In the data rows, 128 means zero.
Some points, one per row:
[ 81  75  79  82  92 117  97 128 144 149 155 172 156 164 134  88]
[120 149 149 146 167 112 148 130 117 138 100 114 106 104  95  99]
[ 88  86  81  91  82  76  78  86  78  88 126 139 104 121 104  78]
[146 123  90 130 133 136 138 136 104 118  93 115 121 159 178 176]
[107 111 164 164 173 165 175 180 170 163 127  84 132 133  85 105]
[133 131 113 107  98 107 112 129 130 139  94 110  74  87 107 118]
[173 162 142 110  80  78 102 103 108  91  74  73  74  81 117 164]
[152 132 151 172 174 159 162 118 116 156 143 148 164 155 176 162]
[136 123 156 163 175 162 166 154 165 133 140 132 162 181 179 175]
[ 94  94 123 155 139  98  91  81  93  90 138 108 124 119 114  82]
[181 169 149 120 103 139 156 133 136 137 103 167 161 175 182 182]
[172 177 180 173 178 176 165 171 171 175 178 161 117 117 113 156]
[130 127 162 169 146 152 130  87 107  97 120 170 172 159 146 107]
[148 150 154 176 168 177 159 173 160 151 151 133 141 142 141 110]
[ 85  98  78  97  91 111 152 149 167 177 169 147 116  80  78  91]
[117 134  99 145 170 146 158 152 143 146 111 128  82 113 126 119]
[124 107 104  94 104 110  97 144 113 109 118 117  92 130 133 145]
[155 151  92  74  81  82  84 115  85  97 113 107  80  83 115 146]
[108 122 137 126 154 130 140 117 126 144 114 152 176 156 172 155]
[ 87  93 104  84 104  85 105  94 107 102  91  91  83  77  77  87]
[163 161 155 161 119 153 143 163 166 178 178 183 181 180 177 149]
[ 75  79  81  86 139 139  86  91  84  78 159 143 111 146  81  75]
[ 81  84 122 109 117 116 101  82  81  74  76  79 119 109  88  94]
[ 97  78  91 114  85 120 152 123 162 122 148 113 126 120  79  90]
[165 137 139 140 143 179 182 182 182 164 162 163 167 169 159 163]
Here are 20 more points, each followed by its number:
[183 183 183 183 182 182 183 183 183 182 177 158 178 169 181 183] 0
[175 169 168 147 132 167 172 167 168 143  85  94 113 112 140 169] 1
[139 112  94 100  84  95 104 104  94 100 101 133 139 151 155 157] 2
[106 113  97 117 102  91  88  84  82  84  91 102  91 111 118 123] 3
[145 165 147 157  94 119 100 100  99  80  79  89 110 110 139 144] 4
[146 108  74  77  73  74  74  74  80  86  98 124  86  87 113 114] 5
[ 73  73  82 121 149  83  87  77  83  87 100 104 133 115 100  74] 6
[150 133 130 104 120  90  98  91  90  81  78  81  87 102 143 148] 7
[152 179 182 182 181 178 164 157 147 113 122 129 143 141 136 141] 8
[149 146 128 126 112 155 172 172 180 172 175 179 179 176 175 167] 9
[171 181 178 175 182 178 174 166 114 116  78  87 108 139 165 175] 10
[168 159 136 123 130 125 154 125 123 153 108 159 126 133 156 152] 11
[156 146 158 152 160 151 149 120 127 126 146 152 170 167 160 165] 12
[ 84 105  86 125 133 147 128 151 130 123 128 130 146 106 147 109] 13
[119 100  96  95  97  89 117 102 118 133 136 122 130 107 120 126] 14
[159 149 127 106  83 113 123 153 157 159 172 146 147 122 121 165] 15
[167 153 138 124 126 136 109 130  97  89  82  87  91 148 149 150] 16
[116  96  97  99 131  94  81  95 102 162 150 156 155 177 178 131] 17
[170 172 181 178 180 182 180 179 139 126 139 143 154 152 119 120] 18
[ 91  91 110  73 109  84  75  84  84  96 107 120  88 131  90  95] 19
Which two of these numbered points are nearest to each point below, ignoring the direction in which the first points spread most? Their numbers follow each, nearest first.
[103  97 105 118 137 152 159 161 121 146 124 135 140 118 106 103] > 13 14
[180 182 167 165 123 103 132 132 119 172 139 151 152 152 159 178] > 11 5
[172 156 171 159 144 165 176 160 178 181 171 180 182 182 182 180] > 14 9
[ 98 113  84  81  78 113 113 143 106  78  80  82  94  78  94  93] > 1 0
[161 148 152 152 116 142 145 141 149 152 158 138 137 132 117 137] > 0 14
[157 154 131 151 107 124 120 126  81 101  81 100 153 124 148 133] > 4 3
[ 99  89  87  81 110  93  84  88  91 128 117 119  97 130 109 102] > 19 14
[121 120 126 148 114 118  99 116 124 158 166 173 166 162 143 124] > 17 14
[ 78  83 116 159 158 161  95  90  97 130 165 181 158 143  96  74] > 6 19
[138 138 129 134 129 101 100  75  79  75  83  74 107 100 130 168] > 7 4
Now 20 new points, numbered from 0 again:
[143 152 173 178 176 162 139  97  87  82  87 101 102  93 110  89] 0
[112 117 133 143 146 156 107 107 122 174 181 174 110  76  73  76] 1
[153 143 109  87  74  80  90 104 115  93  77 121 129 157 173 171] 2
[130 126 118  92  87 107  94 112 129 139 153 178 163 170 156 104] 3
[118 101 107 133 106 148 141 139 146 135 157 134 151 145 120 136] 4
[102  90 100 111 162 106 104  78  73  73  74  74  84 103 126 127] 5
[162 133 176 172 150 123 139 101 135 143  84 123 139 162 151 153] 6
[ 95 110 110 156 124 154 144 145 150 127 117 107 101  85  98  86] 7
[104 106 108 144 134 134 162 135 169 173 175 168 165 128 123 112] 8
[178 178 170 167 161 160 169 175 178 182 170 155 146 147 171 169] 9
[ 97  91 120 141 140 156 118 142 137 154 163 149 145 123 111  97] 10
[125 119 121 102 149 135  91 119  96 120 109 126 100 146 137 107] 11
[134 109  93  90  76  78  82  87  98  98 123 136  97 134 130 136] 12
[122 120 114 136 126 108 108 139 109 169 179 182 178 172 149 110] 13
[182 180 172 143 136 164 149 172 175 155 168 182 173 183 183 179] 14
[158 175 161 180 169 163 143  97 131 110 161 162 159 168 166 143] 15
[ 84  77  74  74  97 145 146 152 125 125 152 139 125  89  99 113] 16
[169 145 160 162 175 150 110  96 101 107 156 145 138 182 174 178] 17
[141 172 159 154 108 137 107 117 100  79  89 116 123 126 136 128] 18
[132 141 174 146 163 174 165 178 169 136 144  99 143 120 104 156] 19
The same question for these:
[115 103  87  96  88 143 160 156 161 145 141 126  90  79  74  96] > 16 7
[164 142 134 119 101  91 120 143 152 117 123  81  81 107 116 143] > 9 14
[111 136 144 160 152 141 147 106 145 110 107  94 149 116 131 149] > 5 6
[128 130 136 139 157 171 129 136  89 107 156 131 156 113 101 130] > 10 19
[127 117 126 123 162 159 137 138 100 111 136 157 152 166 157 147] > 11 4
[ 78  76  76  75  84 104 122 124 142  87 125  78 103  91  91 104] > 4 16
[177 171 178 179 183 183 182 182 179 175 176 171 134 153 158 152] > 9 7
[139 143 145 129 141 115 113 127 120 132 130 117  78 108  91 121] > 9 19
[ 86  85 106 105  99 133 151 146 165 120 120 120 120 104  97  85] > 7 16
[100 162  94 116 100  77  85  79  78  74  73  80  85 105 138  87] > 18 15
